In the rows, 128 means zero.
The rows of A fall into a few groups, and each row is roughly a mix of its group's hidden directions.
A:
[[119 111  93 124  84 138 154 184 113 119 100]
 [145  98 122 143 158 100  58 130 146 128 143]
 [120 117 117 172 128 115 185 106  91  97 121]
 [107 135 107  71 151 173 124  87 133 121 137]
 [107 190 147 127 144  87 144 142 162 138 141]
 [ 95  66 109 118 129 173 136 145 128 126 102]
 [146 165  88  96  80 144 100 120 128 119 102]
 [162 117  69 159 141 128 126 158 155 124 158]
 [153 126 147  98 118  92  94 123 129  83  83]
 [106 150 118 194 114  99 169 115 133 114 121]
 [130 179 146 117 151  80 108 124 117 128 174]
 [173 178 104 145  94 126 139 129 117  87 136]
 [134 131 164  72 155  88 120 132 129 160 152]
 [102 161 154 119 139  61 164 121 131 134 133]
 [ 76  92 105 104 160 157 126 139 148 160 131]
 [134 156 160  81 137 115  68 135 130 151 133]
 [133 116  54 161 143 159 124 148 135 139 131]
 [114 114  86 154 165 152 141 163 139  96 163]
 [125 178 142 123  76 119 121 177 142 109 127]
 [122  81 139 168 149 152 140 149 177 146 145]
 [131 112 102 107  77 174  98 147 153 119 107]
 [131  83  79  85 121 156 114 141 118 104 111]
 [ 72 110  90  98 152 131 145 141 101 133  97]
 [126 116 115  83 106 178 110 120  94  91 111]
 [171 122  89 121 128  92 110 148 137  82  98]
 [133 146 175 128 150  79 108 110 131 166 159]
 [ 81 112 187 133 141 166 101 131 132 139 128]
 [123 115  90 153  92 149 138 153 133  93  77]
 [140 144  96 167 105 108 191 145 112 119 137]
 [163  81 129 105 115 122  69 156 122 132 131]
 [139 157  67 137 122 143 105 159 167 115 109]
 [124 131  98 107  79 118 112 135 100  74 103]
 [148 173 169 135 153 102  97  92 122 138 154]
 [ 88  81  89 114 128 159 166 147 131 121 142]
 [ 95 119 195 112 134 124 146 131 149 162 154]
 [173 119 129 139 120 101  83 136 154 140 180]
 [126 100 193 152 145 117 120 119 124 168 155]
 [154  95 158 108 136  78 134 137 122 178 148]
 [100 102 135  63 174 116 124 119 134 142 141]
 [178 156 179 147 136 120  90 116 123 109 122]
 [132  74 100 137  77 131 134 156 121 114  95]
 [153 137 174 155 136  74  92 100 123 129 131]
 [113 129 165 136 124 162 142 107 155 180 169]
 [147  70 154 132 169 117 103 133 142 167 134]
 [138 163 122 149 102 117 105 152 121  82  75]
 [117 156 117 113 159 110 181  95  92 116 156]
 [165 151 143  99 149 111  72 122 101 109 152]
 [109 111 121 159 144 157 162 166 157 154  88]
 [149  89 122 104 117 137  72 141 105 112  87]
 [133 121  95 154 147 126 106 152 119 111 198]
 [111 115 157 160 112  91 155 119 149 185 130]
 [ 87 122 128  66 137  87 146 122  99 131 130]
 [142 137 161 129 136 100  68  85 118 125 100]
 [123 161 173 121 165  86  82 129 131 122 123]
 [124  69 129 124 114 149 121 163 181 137 144]
 [102 189 145  82 119 125 143 156 145 113 116]
 [164  92  96 134  79 133 167 119 129 141 154]
 [149 100 145  98 125  95  75 139 160 128  96]
 [155 151 173 167 121 135 104 137 154 140 174]
 [100 113 111  68 138 130 118  92 136 154 166]
 [113  93  79 151 117 147 173 125 124 108  92]
 [ 97  65 134 139 110 117 146 136 146 169 103]
 [150 134 145 199 115 162  96 143 127 143 127]
 [133 139 168 118 168  91 109 151 144 168 158]
 [140 145 134 103 121  71 180 128 122 129 165]
 [108  84 117 171 158 117 153 135 119 132  78]
 [140 153 124 128 130 131 116  46 117 100 127]
 [115 107 108 148 177 166 133 133 168 134  88]
 [109 148 174 159 120 136 147 124 103 157 179]
 [115 133 130 108 133 163 103  65 105  96 107]
 [123 150 137 122 154 146 155 168 181 164 107]
 [179 125 111 122 108 116 162 104 141 134 183]
 [137 151 126 130 143 173 148 165 176 167 121]
 [116 113 184 143 185 126 113 121 140 147 156]
 [127  98  73 122  97 155 160 147 136  94 110]
 [170 102 104 126 113 181 139 129 127  80 125]
 [129 118  66 123 143 157 122 127 131  90  84]
 [149  60 152 148  91 106 122 149 120 126 133]
 [146 150 185 117  98  81 126 117 101 122 109]
 [ 96 183 113  94 143 103 169 116 135 116 113]
 [ 90 127  91 116 126 130 174 114 137 179 152]
 [122 135  99 122 125 136 130  65  98  95  88]
 [126 129 131 163 156 148 160 161 148  74 154]
 [142 106 119 120 139  74 128 169 153 154 170]
 [131 115 116 150 142 126 199  99 119 168 127]
 [161 130 101 185 132 159 132 145 158 133 163]
 [101  79  88  99 131 170 148 123 128 156 127]
 [171 165  96 106 126 163 110 115  97 100 145]
 [148 129 144 134 153 103 134  81 164 132 183]
 [ 98 150 131 152 174 109 172  83 135 138 135]
 [143  68 159 140 141 185 127 127 127 115 127]
 [136 153 106 135 115  87 188 137  96 150 145]
 [ 97  80 101 122 113 144 166 122 136 178 130]
 [140 104 110 187 119 160 149 134 176 131 137]
 [119 136 132 110  71 139 174 128  87 106 109]
 [144 156 168 144 108  88 135 127  93 126 177]
 [122 150 124  88 124 116 176  87 121 121 174]
 [183 144 105 128 103 135 134 131 112  78 163]
 [134 193 163 156 140  92 121 131 137 102 131]
 [174 137 140 159 113 158  93 105 159 128 166]
 [133 165 170 133  94 101 144 105  77 137 124]
 [117 110 153  89 177 128  71 127 124 127 114]
 [123 144  93 110 128 167 168 157 156 144 169]
 [148 107 110 159 141 142 101 152 168 147 181]
 [146  92 146 131 156 188  98 142 148 155 130]
 [140 147  76 146  81 160 165 142 134 113 128]
 [171 151 127 151 103  80 158 149 112 121  95]
 [129  58 130 149 168 149 126 105 125 139 106]
 [180 146 107 127  90  99 120 139 114  85 149]
 [113 165 122 127  99 176  99 151 137  82 115]
 [100  79 123 164 144 177 159 133 134 115 117]
 [131  97  86 164 149 152 138 143 162 134  84]
 [ 91  70 126 128 139 179 134 145 132 118 104]
 [127 125  88 142  78 158 172 142 113  97 124]
 [162 122  83 175 137 162 117 147 160 111 130]
 [151  64 141 131 154 170 110 128 129 159 126]
 [140  62 117 149  79 133 154 143 130 131 118]
 [135  97 125 198 124 160 147 131 164 125 131]
 [109  92 106 125 139 185 176 117 150 136 130]
 [139  96 131 167 129 108 152  69 138  97 145]
 [124 117  69 101 129 173 169 120 138 117 144]
 [125 167 153 161 104  84 166 142 137 150 151]
 [101 132  96 157 153 186 162 130 129 108 147]
 [152 151 183 125 161 105  86 108 122 142 146]
 [117 132  93 113 107  85 139 158 138  98  76]
 [139 139  77 153 107 141 166 159 156 139  94]
 [ 93 188 131  85 138 100 139 128 138 102 119]
 [140  96 142 167  83  91 167 140 145 135 145]
 [157 149 193 144 110  99 115 127 122  99 151]
 [131 144 127 101 177 161 100 150 176 151 127]
 [ 90 144 127 125 116 119 111 106 104  58 110]
 [146 121 113 123 172 184 118 135 163 167 131]
 [151 179 105 158 132 108 172  99 121 126 155]
 [142 120 139 177 131 107 156 177 154 154 156]
 [124 144 151  95 124 150  67  91 109 112 106]
 [133 106 100 145 104 180 112 157 139 101  87]]
Here is one row from each group, named. Which group is each of the other rows in?
[144 119 161 105 124  84 154 140 171 163 154]
(76)
[ 92 130 104 168 143 135 166 116 144 101  81]
(50)
[108  75 168 131 152 119 145 118 156 167 146]
(108)
[123 144 139 187 179 139 153  94 119 133 128]
(138)

[ 99 152 143  99 191 152  99 113 135 134 112]
(108)
[127  96 104 182 120 172 152 137 163 126 118]
(138)
[123 113  89 117 103 132 191 158 135 118 158]
(138)
[ 89 105 155 128 137  97  94 146 137 146  75]
(108)
[181 139 163 147 107 130  90 114 152  91 122]
(76)
[165 123 134 168 126 107 129 143 147 183 167]
(50)
[178 130 154 171  87 126 114 137 116 100 104]
(108)
[111 139 131 182 109 111 181 150 149 130  98]
(50)
[109 121 150  93 174 113 117  70 108 117 132]
(138)
[101  82 133 113 159 143  90 155 171 143 131]
(76)
[142 116 106 174 172 120 144 111 156 173 143]
(50)
[109 155 119  98 180 149 101  97 120 148  94]
(138)
[144  71 120  78 151 144 105 120 119 132 160]
(108)
[166 139 173 163 102  95 132 153 136 147  99]
(76)
